In the rows, 128 means zero.
A single turn carries every row of the set below to another of its rows. Some are shown first; where does it send the rows asked next?
rur: [135  72 102 141 130  84 147 144 135 145 104 135 101 155 119  99 112 105
  98 113 114 148 108]
Sumal: [113  82  94 158 132 121 161 122 126 128 122 141 128 134 115 110 125 128
  94 132 115 135 136]
neviv: [118  93 103 139 121 101 150 143 157 152 117 146 106 149 130 112 114 100
  81 124 122 160  92]
Giv: [146  91 116 123 109 112 130 120 143 146 104 136  98 140 141 106  96 120
 130 122 133 124  92]
Pizep: [148 131 107 153 103 109 146 133 130 154  93 108 111 153 130 159 126 123
 105 114 116 126  92]
Nitav: [136 139 119 146 122 105 158 125 122 133  98 136  76 151 121 125 128 119
  90 112 118 126 147]
ved: [115 100  86 138 127  79 146 128 138 170 124 125 125 152 121 101 122 101
  86 128 111 132 105]
Ros: [130 109 111 162 134 118 150 103 134 134  88 121 130 148 125 133 123 134
 120 102 151 151 124]
naka: [142  99 119 123 109 120 134 118 141 145 107 136  96 138 135 115  89 118
 132 122 132 127  89]
Vomim: [123 128  90 132  92 111 139 128 121 144 110 134 106 150 134 142 103 129
 129 114 162 125 120]
bona: [119  92  96 152 121 138 151 132 110 148 114 157 106 141 106 102 133 125
  77 124 112 141 119]
vamer: [140 106 123 135 127  76 134 129 124 173  99 135 123 135 100 121 104 123
 124 117 126 116  97]
zuzo: [117 110 131 137 130 116 159 138 111 158 121 136 108 147 116 116 124 142
  71 139  98 136 118]
Kezo: [133 108 124 133 104  95 153 125 125 136 120 163 112 185 119 121 119 126
 121 112 132 159 133]
buf: [146 130 100 146 119 123 155 134 141 148 102 101 117 156 151 141 115 108
 121 115 121 129 120]
Tuvid: [137 143 118 147 105 106 149 126 121 149  93 130  83 147 116 145 136 125
  82 115 116 118 107]
biget: [148 130 123 115 117 120 139 107 127 162 104 144 107 140 112 146 114 134
  98 101 153 123 127]
Nozu: [111  88  98 140 128 129 169 129 151 138 114 121 140 127 124 108 133 128
 103 126 126 129 113]
tabuk: [128  90 107 117 124 102 151 120 149 158 112 132 103 153 127  89 133  99
  73 123 121 134  99]
Nila: [117 134 128 117 120 102 143 137 129 176 113 167 120 154 105 120 124 101
 101 119 132 131 107]
Dodus: [128 126  98 118 105 108 137 125 106 135 116 135 121 165 127 135 120 116
 124 104 152 113 133]
Dagi: [115  92 107 126 114 120 165 150 126 161 102 110 115 145 137 121 125 137
 110 135  98 130  94]
Pemik: [130 112 100 123  96  99 141  89 132 150 131 128 121 168 140 102 119 131
 121 132 127 120 120]
zoke: [128  84 104 142 118 129 168 149 143 149  95 119 131 138 109 110 135 140
 102 110 128 142  92]
Sipov: [121 111 100 145 118 132 131 124 114 140  79 143  97 153 110 128 134 124
 114  84 132 141 103]
Soken: [149 119 120 114 122 113 137 120 110 138 107 144 116 161 115 141 120 118
 111  91 148 121 138]
ruf: [123 120 101 133 122 130 142  95 126 159  80 117 128 150 121 128 149 123
 110  97 142 126 102]
niba: [102 136 102 152 132 141 141 106 135 138 106 141 112 140 132 116 119 118
 105 109 149 143 126]
Lufe: [139 114 129 135 126  77 141 121 121 168 101 133 124 138  91 129 103 126
 123 116 127 119 100]
gunab: [117 136 130 109 117 108 152 128 127 172 115 163 117 157 104 122 127 100
 102 116 134 131 109]
debi: [120  96 132 132 136 123 173 134 116 135 119 132 113 153 136 113 127 125
  86 144 108 140 132]
radit: [119 103 119 140 118 115 155 153 119 167 107 126 104 143 116 123 118 152
  90 131  92 139  95]
mok: [131 106 106 125  97  94 141  94 139 149 128 136 121 168 146  99 126 129
 114 133 132 124 123]
mide: [134  83 110 147 122  69 153 119 147 152 115 128 119 157 115 110 128 127
  78 123 118 149 105]
gitiz: [105 130  90 161 127 107 129 107 106 144 101 135 114 149 104 119 131 135
 107 100 129 129 131]
kig: [119  83 114 129 126 114 175 138 122 141 110 111 125 155 143 117 130 130
 112 142 105 130 119]
Vidi: [128  95  96 147 112 125 155 139 112 167 100 131 123 148  95 102 144 141
  80 114 116 135  99]
Benu: [140 135 103 144 131 111 162 124 131 140 109 114 102 155 143 120 119 111
 111 115 120 125 156]
belo: [138 129 104 135 101 104 140 113 130 164 106 134 106 138 119 149 102 148
 115 112 157 128 119]
gibu: [129 107 125 137 107  87 150 127 130 142 122 171 116 181 123 119 122 124
 112 117 132 159 134]

Vidi goes to bona
Pemik goes to naka
ruf goes to Sipov
And these:
ved goes to neviv
vamer goes to Nila
Dagi goes to radit
biget goes to Soken
buf goes to Pizep

